Each pair is two rows. How far apart are they, by a hidden measure? 0 means very close, and 20 very far. Two or three weighted sums of its numbers give each row a place; it is the straight-line distance between the places.
tensor([  7, -38,  31,   9,  26, -71,  40, -28, -30,  13, -19,   4, -73,   4, -36, -32])
tensor([  6, -25,  27, -68, -44,  38, -28,  74, -17, -67,   7, -53,  33, -27,  48, -15]): 11
tensor([ 12, -22,  14,   5,  27, -60,  32, -36, -34,  19, -18,  16, -72,  13, -26, -21])
tensor([-51, -20,  -7,  -6, -62,  58, -20, -22,  52, -29,  44,  27,   7,  -7, -22,  -6]): 9
tensor([  8, -24,  30,   5,  27, -63,  38, -27, -33,  13, -22,   6, -75,   9, -40, -25])
tensor([ 42,  12, -28,   7,  38, -11,  21, -30, -39,  21, -19,  46, -14,  45,  16,  21]): 7
tensor([ 41,  15, -28,   2,  29, -12,  22, -32, -47,  24, -20,  48, -12,  44,  18,  12])
tensor([-66,  -2,  -2,  -7, -62,  44, -14, -12,  59, -18,  69,  26,  -9, -28, -21,  -7]): 5
tensor([ 19,  22,  37, -49, -34,  48, -44,  80,  11, -46,  -6, -62,  41,  -4,  50, -22])
tensor([-56, -14,  -3,  -8, -61,  44, -17, -13,  38, -23,  49,   8,   9, -22, -45,   8]): 7
tensor([  6,   2,   2,  10, -17,   7, -63,  52,  21, -13, -33, -59,  65, -37,  35,   5])
tensor([ 24,  45,  23, -21, -21,  55, -70,  67,  36,  -7, -33, -61,  67,  12,  35, -22]): 3
tensor([ 20, -17,  11,   5,  32, -45,  36, -33, -38,  18, -18,  27, -60,  19, -16, -14])
tensor([ -3, -27, -23,  58,  51, -38,  57, -20, -13,  30, -27, -13,   9, -12, -10,  18]): 2
tensor([  6, -29, -21,  45,  44, -30,  47, -26, -15,  25, -31,   1,   7,  -4,   0,  21])
tensor([-54, -14,  -4,  -1, -70,  61, -14, -23,  54, -29,  55,  26,   1,  -9, -13,  -9]): 10
tensor([ 41,  16, -19,  -1,  30, -18,  19, -36, -49,  17, -16,  50, -35,  40,   7,  11])
tensor([ 45,  19, -33,   5,  35, -17,  15, -29, -42,  18, -23,  51, -19,  50,  17,  15]): 1
tensor([ 16, -21,  11,   8,  31, -54,  34, -29, -39,  20, -21,  18, -63,  13, -24, -15])
tensor([ 43,  12, -33,   7,  36, -15,  18, -30, -41,  20, -18,  50, -14,  41,  16,  16]): 6
tensor([ 44,  15, -29,  -3,  33, -16,  20, -32, -42,  20, -18,  55, -24,  47,  12,  14])
tensor([ 43,  15, -25,   8,  36, -16,  22, -37, -40,  24, -24,  50, -14,  40,  16,  17]): 3
tensor([ 40,  15, -28,   8,  35, -14,  23, -31, -41,  20, -24,  46, -10,  36,  13,  21])
tensor([ 13, -33,  20,   9,  24, -65,  36, -32, -38,  13, -19,  15, -69,   7, -35, -34]): 10
tensor([-95,  40,  24,  -8, -43,   5, -16,   8,  76,  -4, 109,   0, -20, -79, -57,   5])
tensor([-85,  19,   8, -12, -48,  25, -14,   1,  77, -17,  99,   8, -15, -53, -38,   1]): 8
tensor([ 43,  16, -25,  -1,  34,  -8,  17, -33, -46,  18, -18,  54, -16,  51,  19,  13])
tensor([ 46,  17, -27,  -2,  37, -14,  22, -35, -48,  23, -18,  53, -18,  51,  12,  14]): 2
tensor([ 22,  44,  37, -36, -22,  53, -63,  68,  27, -25, -11, -66,  50,   9,  44, -24])
tensor([  6, -33,  27,  11,  21, -63,  37, -27, -34,  13, -18,   7, -72,   8, -38, -27]): 9
tensor([ 31,   9, -12,  -4,  31, -34,  20, -33, -46,  16, -20,  44, -43,  35,   2,   1])
tensor([  4, -18, -23,  46,  48, -33,  51, -20, -14,  34, -27,  -1,   9,   0,   3,  16]): 1
tensor([ 41,  19, -27,  -4,  33, -14,  13, -36, -45,  19, -18,  52, -26,  46,   9,  11])
tensor([  7,  17,  16,   8, -15,  17, -66,  53,  25,  -8, -39, -62,  62, -35,  35,  -2]): 8
tensor([ 17,  32,  35, -52, -30,  47, -56,  69,  19, -42,  -5, -57,  48,   0,  49, -25])
tensor([ 25,  36,  36, -47, -28,  57, -58,  70,  23, -33, -12, -64,  49,   9,  45, -25]): 2
tensor([ -6, -39, -17,  62,  51, -45,  61, -12,  -4,  32, -27, -18,  14, -11,  -2,  25])
tensor([ 28,   3,  -1,   5,  33, -41,  33, -40, -46,  21, -15,  34, -54,  30,  -7,  -5]): 1
tensor([ 44,  19, -29,  -5,  34, -16,  18, -33, -48,  23, -19,  51, -24,  42,  12,  14])
tensor([ 18,  30,  37, -48, -26,  53, -54,  68,  20, -36,  -7, -59,  47,   2,  47, -26]): 3
tensor([ 16,  18,  35, -60, -31,  44, -47,  69,   5, -53,  -1, -60,  41, -12,  52, -18])
tensor([-97,  36,  24, -14, -37,  -3, -21,  12,  83,  -8, 116,  -2, -14, -84, -71,   6]): 19
tensor([ 43,  12, -34,   2,  30, -10,  21, -31, -51,  22, -17,  53, -18,  47,  13,  16])
tensor([ 42,  15, -30,   6,  36, -12,  23, -29, -36,  19, -15,  53, -16,  47,  18,  19]): 3
tensor([ 17,  -9, -27,  30,  42, -24,  46, -28, -23,  23, -26,  19,   1,  12,  11,  27])
tensor([ 25,  -7,   1,   5,  30, -45,  29, -34, -40,  24, -20,  31, -56,  27, -15, -12]): 7
tensor([ 30,   7, -34,  23,  44, -14,  32, -28, -36,  27, -23,  34,  -5,  27,  18,  26])
tensor([-96,  38,  30,  -9, -41,   0, -21,   9,  85,  -5, 117,  -3, -14, -84, -59,   9]): 11
tensor([ 24, -10,  -1,   2,  24, -46,  31, -30, -38,  24, -19,  28, -60,  26, -16, -12])
tensor([ 16,  10,  33, -56, -37,  46, -46,  70,   9, -52,   2, -61,  42,  -7,  58, -20]): 8
tensor([ 40,  17, -31,   8,  36, -11,  27, -28, -45,  22, -19,  45,  -8,  44,  16,  23])
tensor([ 31,  -2,  -8,   8,  30, -42,  31, -32, -43,  21, -18,  43, -48,  31, -10, -10]): 3
tensor([-84,  25,  14, -11, -45,  26, -13,  -1,  78, -14,  97,  13, -14, -58, -41,  -2])
tensor([-66, -14,  -3, -13, -54,  30, -23,  -3,  43, -22,  56,   4,  14, -30, -57,  12]): 7
tensor([ 38,  11, -11,  -2,  32, -23,  19, -30, -49,  21, -23,  48, -40,  41,   3,  -2])
tensor([ 29,   0,  -5,  -1,  29, -39,  29, -31, -41,  23, -19,  36, -52,  30,  -7, -14]): 1
tensor([-53, -19,  -8,  -2, -65,  65, -21, -19,  53, -24,  46,  21,   2, -12, -18,  -7])
tensor([-56, -15,  -6,  -4, -55,  51, -22, -19,  49, -26,  48,  16,   9, -14, -38,  -1]): 7
tensor([ 30,   6, -32,  21,  39, -16,  34, -33, -42,  19, -25,  39,  -4,  37,  19,  27])
tensor([-15, -42, -18,  73,  54, -49,  65, -13,  -1,  28, -28, -32,  21, -26, -11,  22]): 5
tensor([-62, -15,   0,  -3, -58,  31, -18,  -7,  48, -25,  52,   1,  12, -28, -49,  15])
tensor([-51, -17,  -1,  -2, -62,  63, -19, -19,  49, -25,  48,  20,   2, -12, -17, -10]): 8
tensor([ -9, -42,  -7,  25, -15, -15, -56,  53,  19, -19, -42, -68,  67, -69,  32,  23])
tensor([ 16, -28,  16,   9,  25, -63,  42, -33, -37,  19, -20,  16, -73,   6, -31, -27]): 6
tensor([ 19,  38,  25,  -9, -21,  45, -69,  62,  31, -12, -34, -66,  66,  -3,  37, -16])
tensor([-71, -13,   1, -16, -45,   6, -28,  12,  39, -12,  58, -15,  27, -53, -89,  30]): 17
tensor([ 18,  41,  23, -11, -25,  46, -75,  62,  35, -11, -39, -60,  65,   1,  36, -19])
tensor([ -5, -18,   2,  18, -14, -10, -56,  54,  19, -16, -43, -58,  65, -55,  34,  15]): 4
tensor([ 13, -25,  14,   6,  27, -62,  39, -34, -37,  21, -21,  17, -70,  13, -27, -23])
tensor([ 37,   7, -33,  12,  33, -14,  26, -31, -35,  23, -29,  40,  -8,  35,  14,  22]): 9
tensor([ 31,  -6, -28,  31,  38, -22,  34, -22, -28,  26, -19,  23,  -4,  22,  13,  22])
tensor([-51, -18,  -4,  -2, -66,  59, -18, -19,  48, -21,  45,  24,   9,  -7, -19,  -9]): 7
tensor([-54, -23,  -7,  -6, -65,  58, -17, -18,  49, -24,  47,  21,   8, -13, -20, -12])
tensor([ 24,  -3, -30,  30,  40, -20,  32, -26, -27,  27, -21,  25,   3,  25,  10,  22]): 8
tensor([-68, -10,  -1, -15, -46,  10, -27,  12,  40, -13,  59, -15,  30, -47, -83,  28])
tensor([-59, -13,  -6,  -8, -59,  39, -18, -11,  49, -21,  55,  11,  12, -24, -45,  11]): 14
tensor([  2,  -1,   5,  16, -17,   5, -62,  52,  22, -17, -38, -61,  63, -45,  35,   3])
tensor([-96,  33,  19, -12, -42,   8, -14,   4,  79,  -3, 113,  -1, -17, -78, -57,   6]): 11
tensor([ -5, -33,  -3,  28, -12, -11, -61,  52,  17, -19, -47, -58,  68, -60,  34,  14])
tensor([ 42,  16, -31,   6,  37,  -9,  19, -28, -43,  21, -18,  50, -17,  47,  14,  17]): 4
tensor([ 43,  20, -27,   7,  33,  -9,  20, -31, -42,  23, -24,  50, -17,  47,  13,  22])
tensor([ 41,  19, -32,   5,  40, -13,  24, -33, -49,  23, -23,  51, -13,  44,  19,  12]): 3
tensor([ 45,  16, -29,   1,  37, -13,  17, -31, -47,  16, -20,  53, -26,  40,  11,   8])
tensor([ 46,  18, -28,   1,  33, -11,  17, -35, -47,  23, -18,  55, -22,  47,  17,  14]): 2
tensor([ 26,  53,  26, -31, -16,  57, -67,  69,  32, -16, -23, -59,  58,  17,  36, -30])
tensor([-74,   8,   9, -13, -57,  37, -14,  -6,  69, -14,  84,  15, -10, -42, -33,  -2]): 6
tensor([-53, -18,  -1,  -4, -64,  50, -18, -14,  50, -25,  46,  16,  12, -17, -30,  -5])
tensor([ 36,   9, -29,  13,  36, -14,  26, -33, -38,  18, -21,  41,  -7,  37,  12,  21]): 5
tensor([-60, -18,  -5,  -8, -64,  42, -19, -12,  45, -22,  49,  10,  10, -21, -38,   5])
tensor([ 18, -13, -23,  42,  48, -30,  46, -24, -22,  29, -22,  10,   4,  12,   8,  29]): 5
tensor([  9, -30,  24,   7,  25, -64,  39, -31, -38,  19, -25,   6, -74,   7, -34, -28])
tensor([ 32,   6, -10,  -2,  31, -31,  25, -35, -43,  20, -15,  42, -45,  33,  -4,  -4]): 4
tensor([-54, -27,  -4,   0, -63,  57, -20, -21,  49, -26,  51,  19,  10, -10, -27,  -8])
tensor([-85,  27,  14, -12, -47,  20, -14,   5,  74,  -9,  99,  10, -15, -62, -42,   3]): 12
tensor([-50, -18,  -1,   2, -66,  59, -19, -19,  51, -27,  45,  21,   4,  -9, -22, -10])
tensor([-53, -24,  -5,  -5, -60,  61, -20, -21,  53, -30,  47,  20,   5,  -9, -20, -10]): 2
tensor([  9,  -6,  31, -58, -36,  40, -35,  72,  -4, -59,   9, -56,  42, -19,  52, -20])
tensor([-55, -11,  -6,  -5, -66,  56, -17, -20,  58, -21,  56,  18,   4, -16, -17,  -9]): 4
tensor([ 20,  31,  35, -44, -30,  49, -58,  66,  16, -36, -12, -64,  46,   7,  49, -24])
tensor([-69,   4,   3,  -8, -58,  42, -14, -13,  71, -17,  79,  21, -10, -34, -29,  -3]): 1
tensor([  6, -22,  23, -64, -47,  38, -28,  75, -17, -65,  13, -61,  39, -32,  51, -17])
tensor([-55, -18,   0,  -1, -63,  55, -18, -18,  49, -27,  44,  21,   7,  -9, -27,  -5]): 6
tensor([ 24,  50,  32, -25, -21,  53, -73,  68,  37, -18, -27, -59,  59,  17,  37, -24])
tensor([ 14, -13, -25,  41,  49, -31,  46, -24, -20,  25, -21,  13,   9,   3,   5,  23]): 4
tensor([  9, -24,  18,   6,  28, -63,  37, -31, -33,  13, -21,   3, -67,  11, -33, -21])
tensor([  7, -36,  31,   7,  24, -68,  34, -30, -34,  16, -21,  10, -72,   3, -42, -29]): 1
tensor([ 24,  37,  30, -48, -28,  52, -60,  72,  19, -30,  -9, -54,  48,   2,  49, -24])
tensor([-52, -21,  -6,  -4, -68,  60, -22, -24,  47, -25,  50,  23,   7,  -9, -19,  -6]): 9
tensor([ 17,  21,  36, -59, -33,  48, -47,  68,  10, -46,   1, -64,  38,  -9,  51, -23])
tensor([ 26,  -5,  -2,   3,  29, -43,  29, -31, -41,  22, -20,  30, -59,  25, -10, -10]): 6
tensor([ 24,  53,  29, -24, -20,  54, -71,  67,  35, -13, -23, -59,  64,  11,  32, -22])
tensor([  7, -23, -19,  48,  46, -33,  50, -18, -11,  27, -24,  -1,  12,   6,   3,  23]): 9
tensor([ 42,  11, -23,  -8,  32, -21,  24, -33, -49,  15, -22,  50, -33,  42,  14,   5])
tensor([ -2, -16,   5,  21, -18,  -6, -58,  50,  19, -17, -38, -67,  66, -52,  32,  15]): 5
tensor([ 22,  -8,   8,   3,  28, -50,  32, -32, -38,  23, -23,  27, -62,  20, -16,  -7])
tensor([ 44,  15, -20,   2,  35, -13,  22, -37, -46,  18, -19,  52, -23,  49,  12,  11]): 2
tensor([-69,   7,   2,  -6, -57,  47, -17, -12,  62, -21,  80,  18, -10, -33, -24, -11])
tensor([ 10, -31,  21,  13,  27, -65,  39, -34, -31,  18, -19,   9, -70,   4, -34, -24]): 5
tensor([-101,   38,   20,  -11,  -40,   -1,  -14,   10,   83,   -5,  113,   -3,  -15,  -83,  -67,
           6])
tensor([-66, -12,  -4, -12, -49,  23, -22,   1,  47, -16,  54, -11,  18, -44, -63,  18]): 5
tensor([ 41,  17, -24,  -3,  30, -14,  20, -33, -48,  23, -19,  51, -32,  47,   9,   6])
tensor([ 39,   9, -31,   9,  35, -14,  24, -34, -39,  20, -19,  46,  -6,  34,  15,  22]): 4
tensor([  8, -15,  28, -64, -41,  34, -32,  72,  -4, -68,  11, -57,  37, -28,  59, -22])
tensor([ 33,   2, -35,  19,  37, -12,  29, -27, -32,  21, -24,  34,  -3,  32,  16,  22]): 11
tensor([ 25,  51,  34, -30, -18,  52, -68,  63,  35, -16, -29, -64,  61,  12,  37, -23])
tensor([ 40,  10, -33,  12,  37, -13,  23, -39, -40,  22, -21,  42, -10,  41,  14,  17]): 7
tensor([-16, -42, -13,  76,  50, -49,  63, -13,   1,  32, -23, -29,  18, -22,  -9,  21])
tensor([-62,   1,  -2,   0, -65,  53, -16, -15,  59, -24,  64,  25,  -9, -27, -14, -13]): 9
tensor([ 44,  16, -27,  -5,  38, -17,  18, -35, -46,  20, -19,  54, -31,  46,  10,   8])
tensor([ 11,  16,  19,   4, -16,  16, -63,  56,  32, -13, -37, -64,  61, -21,  38,  -3]): 7
tensor([ 24,  51,  30, -23, -20,  56, -72,  67,  31,  -8, -29, -60,  59,  15,  35, -23])
tensor([  0, -24, -19,  51,  42, -35,  57, -21, -11,  26, -26,  -5,  12,   0,  -2,  24]): 7
tensor([ 10, -18,  33, -63, -44,  36, -35,  74, -15, -60,  10, -55,  37, -24,  51, -17])
tensor([ 22,  41,  35, -43, -26,  54, -60,  69,  20, -29, -15, -58,  50,   5,  50, -24]): 12
tensor([ 21,  32,  39, -45, -28,  53, -49,  70,  18, -37,  -4, -59,  47,   6,  48, -29])
tensor([ 41,  14, -26,  12,  33, -14,  25, -35, -43,  21, -20,  44, -11,  41,  19,  23]): 2
tensor([ 40,  21, -22,  -3,  30, -17,  20, -29, -42,  19, -21,  50, -32,  47,   6,   7])
tensor([ 11, -31,  23,  11,  28, -61,  40, -34, -33,  13, -16,  11, -71,   8, -32, -27]): 6
tensor([-51, -17,  -7,   3, -61,  58, -22, -16,  51, -27,  49,  21,   9, -12, -18,  -5])
tensor([ -2, -35, -14,  59,  52, -38,  58, -17, -10,  32, -24, -13,  12,  -8,  -4,  23]): 7
tensor([ 45,  15, -33,   3,  37, -14,  20, -35, -45,  21, -18,  56, -16,  50,  16,  13])
tensor([ -2, -38, -21,  63,  51, -40,  53, -18,  -9,  30, -30, -19,  12, -14,   1,  27]): 1
tensor([-84,  23,  11,  -6, -47,  29, -10,   1,  76, -15,  99,  11, -20, -51, -32,  -3])
tensor([ 17, -21,  16,   5,  25, -62,  34, -29, -31,  16, -17,  11, -68,  12, -31, -20]): 2
tensor([ 18, -22,  13,   5,  33, -54,  35, -30, -38,  17, -21,  21, -64,  17, -25, -21])
tensor([ 22,  37,  32, -46, -31,  51, -59,  71,  19, -32, -10, -64,  50,  10,  44, -26]): 6
tensor([ 12, -20, -25,  40,  43, -29,  45, -22, -24,  23, -26,   7,   6,   5,   3,  25])
tensor([ 39,  11, -30,  13,  40, -18,  24, -28, -40,  28, -17,  45, -10,  35,  17,  17]): 1
tensor([ 46,  20, -29,  -1,  34, -14,  19, -32, -48,  17, -17,  53, -21,  43,  11,  13])
tensor([ 14, -13, -23,  33,  45, -27,  44, -23, -21,  28, -24,  12,   2,  10,   9,  22]): 2
tensor([ 23, -13,  11,   5,  32, -51,  35, -35, -38,  15, -16,  21, -62,  17, -22, -20])
tensor([-70,   8,   8, -10, -57,  45, -17, -17,  65, -13,  79,  18,  -9, -40, -27, -10]): 5
tensor([ 26,  53,  30, -28, -19,  56, -71,  67,  35,  -7, -22, -63,  64,  13,  38, -26])
tensor([ 33,   4,  -9,  -1,  26, -32,  20, -36, -40,  14, -15,  40, -45,  30,  -4,  -5]): 7
tensor([ 26,  -7,  -1,  -1,  28, -44,  28, -35, -43,  21, -19,  31, -53,  28,  -6, -11])
tensor([  0, -13,   1,  21, -17,  -3, -59,  51,  14, -16, -41, -54,  67, -48,  33,  17]): 8
tensor([-70, -13,   1, -15, -44,  11, -29,   5,  45, -14,  55, -13,  22, -45, -80,  24])
tensor([ 23,  57,  29, -30, -25,  57, -64,  66,  33, -19, -22, -62,  60,  13,  42, -24]): 17
tensor([-95,  36,  17, -13, -40,   9, -14,   2,  81, -12, 117,   2, -17, -80, -59,   8])
tensor([ -6, -26,   2,  22, -17,  -9, -59,  51,  16, -19, -42, -61,  65, -60,  32,  18]): 12
tensor([ 41,  11, -20,  -6,  27, -20,  20, -36, -50,  21, -18,  44, -34,  47,   4,   1])
tensor([-56, -13,  -2,  -1, -61,  63, -17, -22,  55, -27,  52,  27,  -1, -10, -16, -10]): 8
tensor([ 44,  19, -28,   6,  36, -12,  16, -30, -45,  27, -17,  53, -18,  44,  18,  19])
tensor([ 16,  33,  20,  -2, -20,  36, -64,  60,  29,  -7, -39, -66,  65,  -6,  40, -13]): 5
tensor([-11, -41, -15,  64,  49, -39,  67, -17,  -1,  28, -32, -29,  17, -27, -11,  23])
tensor([ 40,  17, -33,   6,  37, -13,  22, -28, -39,  21, -20,  45, -14,  42,  17,  21]): 1
tensor([ 22,  -8, -25,  30,  44, -23,  41, -23, -28,  26, -22,  20,   3,  20,  12,  26])
tensor([ 20, -16,   4,   5,  32, -52,  33, -33, -41,  18, -25,  21, -59,  20, -19, -22]): 6
tensor([ 16, -17, -27,  40,  45, -24,  45, -26, -25,  23, -25,  19,   2,  16,  10,  25])
tensor([  7, -29,  31,   6,  23, -70,  39, -31, -28,  12, -24,   3, -77,   7, -44, -29]): 5
tensor([ 27,  -9, -10,   4,  29, -40,  23, -35, -44,  20, -21,  31, -51,  31,  -8,  -3])
tensor([ 22,  51,  35, -25, -22,  61, -70,  68,  33, -16, -30, -62,  65,  13,  35, -25]): 11
tensor([ 44,  21, -23,  -3,  37, -10,  20, -35, -45,  22, -23,  58, -17,  44,  16,  18])
tensor([ -6, -36, -19,  59,  52, -36,  59, -16,  -7,  30, -32, -18,  14, -15,  -3,  21]): 5
tensor([ 36,   8, -18,  -2,  28, -30,  23, -36, -44,  25, -17,  43, -39,  38,   4,   1])
tensor([  8, -31,  26,  11,  27, -66,  34, -28, -36,  22, -18,   9, -68,   2, -34, -22]): 6
tensor([ 17, -18,  13,   3,  31, -54,  37, -30, -39,  15, -17,  19, -63,  19, -25, -19])
tensor([ 17, -11, -27,  39,  44, -27,  42, -22, -23,  26, -27,  15,   1,  14,   6,  27]): 7
tensor([ 40,  10, -33,   7,  36, -12,  21, -32, -47,  25, -18,  45,  -8,  41,  19,  21])
tensor([ 45,  16, -26,   0,  34, -14,  19, -31, -49,  20, -20,  54, -30,  47,  13,  10]): 1
tensor([  9, -30,  35,  13,  27, -69,  35, -24, -35,  16, -19,   3, -71,   6, -44, -34])
tensor([-58, -14,  -9, -13, -53,  34, -17,  -7,  45, -22,  50,  -1,  14, -27, -48,  10]): 4
tensor([ 37,   3,  -9,  -1,  30, -32,  23, -35, -45,  22, -18,  46, -41,  38,  -1,   0])
tensor([ 26,  -8, -25,  27,  42, -28,  40, -24, -27,  25, -20,  22,  -6,  24,  13,  19]): 2
tensor([  9, -13,  23, -62, -41,  38, -33,  72, -12, -67,  10, -59,  33, -23,  54, -21])
tensor([-84,  25,  15, -13, -53,  25, -15,  -3,  77, -10,  95,   8, -12, -60, -43,   2]): 16
tensor([ -7, -30,  -6,  26, -15, -15, -58,  50,  13, -13, -43, -62,  65, -69,  33,  18])
tensor([ 21,  26,  32, -52, -33,  53, -53,  70,  18, -44,  -4, -63,  45,   2,  48, -21]): 4
tensor([ 46,  11, -27,  -1,  31, -13,  18, -38, -43,  21, -17,  54, -21,  45,  11,   9])
tensor([-12, -44, -16,  68,  52, -45,  64, -12,  -3,  32, -28, -21,  11, -26, -13,  20]): 4
tensor([-67,   3,   7,  -9, -63,  51, -13, -14,  61, -23,  74,  19, -10, -22, -25,  -8])
tensor([ 26,  50,  31, -35, -19,  58, -67,  67,  30, -12, -29, -62,  58,  14,  36, -24]): 12
tensor([ 21, -24,   9,   4,  31, -51,  35, -35, -36,  20, -22,  24, -59,  20, -20, -15])
tensor([ 23,  45,  26, -16, -16,  50, -72,  66,  32,  -8, -31, -63,  65,  12,  38, -22]): 7
tensor([  8,   6,  11,  10, -19,   7, -65,  53,  28,  -9, -35, -61,  58, -38,  36,   5])
tensor([ 39,  11, -20,   1,  35, -24,  19, -37, -44,  28, -22,  42, -38,  38,   8,   3]): 8
tensor([  8, -20, -23,  47,  46, -33,  50, -30, -17,  31, -23,   1,   7,   3,   2,  24])
tensor([ 23,  53,  33, -30, -18,  51, -71,  68,  33, -14, -26, -64,  62,  16,  42, -30]): 4
tensor([ 21,  -8, -27,  27,  45, -25,  40, -27, -26,  25, -25,  26,  -3,  10,  16,  20])
tensor([-10, -41, -14,  31, -16, -21, -60,  53,  12, -19, -43, -62,  73, -68,  28,  25]): 3
tensor([-93,  32,  20,  -8, -45,   6, -13,   4,  74,  -8, 115,   6, -18, -75, -57,   4])
tensor([ 10, -32,  25,   6,  28, -67,  38, -28, -34,  17, -22,  10, -77,   7, -32, -24]): 8
tensor([ 34,   6, -14,  -3,  28, -26,  26, -34, -47,  19, -20,  42, -40,  39,   2,  -5])
tensor([ 33,   0,  -9,  -1,  30, -33,  21, -35, -43,  22, -20,  40, -43,  37,  -2,  -7]): 1
tensor([ -6, -39, -16,  62,  52, -38,  59, -12,   0,  27, -29, -17,  17, -16,  -1,  27])
tensor([-68,  -9,   3, -13, -43,   7, -20,  15,  37, -15,  55, -15,  27, -50, -88,  27]): 16
tensor([-15, -43, -17,  74,  58, -49,  66, -10,  -2,  25, -29, -32,  16, -24, -10,  24])
tensor([ 10, -18, -24,  46,  47, -30,  48, -21, -17,  29, -25,   7,   7,   4,   9,  17]): 5
tensor([  9, -31,  25,  12,  22, -65,  36, -29, -27,  15, -19,   8, -71,   8, -37, -27])
tensor([ 40,  16, -15,  -1,  30, -26,  24, -35, -47,  20, -22,  49, -35,  42,   7,   7]): 7
tensor([ 40,   8, -22,  -2,  34, -21,  21, -32, -50,  21, -19,  49, -38,  40,   6,   8])
tensor([ 20,  43,  22, -16, -17,  50, -72,  71,  34,  -2, -29, -64,  61,   5,  33, -17]): 7
tensor([-67,   8,   4,  -9, -57,  48, -14, -14,  69, -16,  78,  21, -11, -29, -22, -12])
tensor([-64,  -8,   0, -17, -50,  12, -21,   8,  45, -13,  58,  -9,  24, -43, -72,  26]): 14
tensor([-63,  -3,   1,  -9, -60,  55, -14, -16,  60, -25,  69,  24,  -5, -20, -17, -14])
tensor([ 27, -11,  -3,   2,  31, -43,  29, -35, -39,  23, -21,  32, -55,  30, -14, -12]): 7
tensor([ 15, -24,  21,   9,  28, -63,  41, -28, -38,  20, -20,  16, -69,   9, -33, -20])
tensor([ 28,   2, -28,  25,  43, -18,  38, -27, -27,  26, -24,  32,   2,  26,  11,  25]): 7
tensor([ 45,  20, -26,  -3,  28, -12,  20, -35, -43,  30, -20,  53, -25,  49,   7,   7])
tensor([ 24,  43,  36, -37, -26,  60, -65,  73,  32, -22, -17, -66,  54,  16,  40, -27]): 1
tensor([ 40,  11, -20,  -5,  31, -26,  18, -35, -46,  18, -17,  51, -36,  40,   3,   8])
tensor([ 16,  10,  31, -62, -35,  45, -45,  67,   6, -55,   4, -58,  39, -13,  57, -20]): 8
tensor([-96,  39,  26,  -8, -39,  -4, -15,  13,  82,  -8, 111,  -1, -16, -81, -62,   4])
tensor([-64, -11,  -1, -11, -52,  25, -24,  -1,  39, -18,  48,  -5,  15, -39, -60,  16]): 6
tensor([ 41,  14, -19,  -8,  33, -19,  22, -33, -41,  22, -21,  47, -31,  43,   5,   5])
tensor([ 42,  20, -21,  -2,  30, -15,  20, -38, -49,  20, -17,  53, -29,  50,  10,  10]): 2
tensor([  4, -24, -21,  51,  47, -35,  56, -19, -13,  27, -24,  -3,   8,  -7,   2,  26])
tensor([  8, -34,  23,   5,  27, -70,  42, -30, -38,  19, -16,   7, -82,   7, -41, -30]): 10
tensor([ 23,  45,  31, -27, -21,  55, -70,  71,  32, -15, -24, -69,  53,  17,  36, -26])
tensor([-50, -19,  -4,   0, -70,  56, -18, -21,  50, -23,  50,  21,   5, -10, -20,  -8]): 12
tensor([ 30,   1, -31,  20,  42, -16,  32, -27, -32,  25, -25,  29,  -5,  26,  14,  21])
tensor([-90,  30,  11, -11, -46,  12,  -6,   4,  74, -11, 109,   8, -20, -70, -46,   0]): 5
tensor([-72, -11,   3, -10, -43,  13, -23,  13,  38, -16,  55, -11,  21, -52, -75,  29])
tensor([ 12, -29,  22,   9,  31, -61,  38, -31, -34,  19, -17,  12, -71,   8, -33, -25]): 10
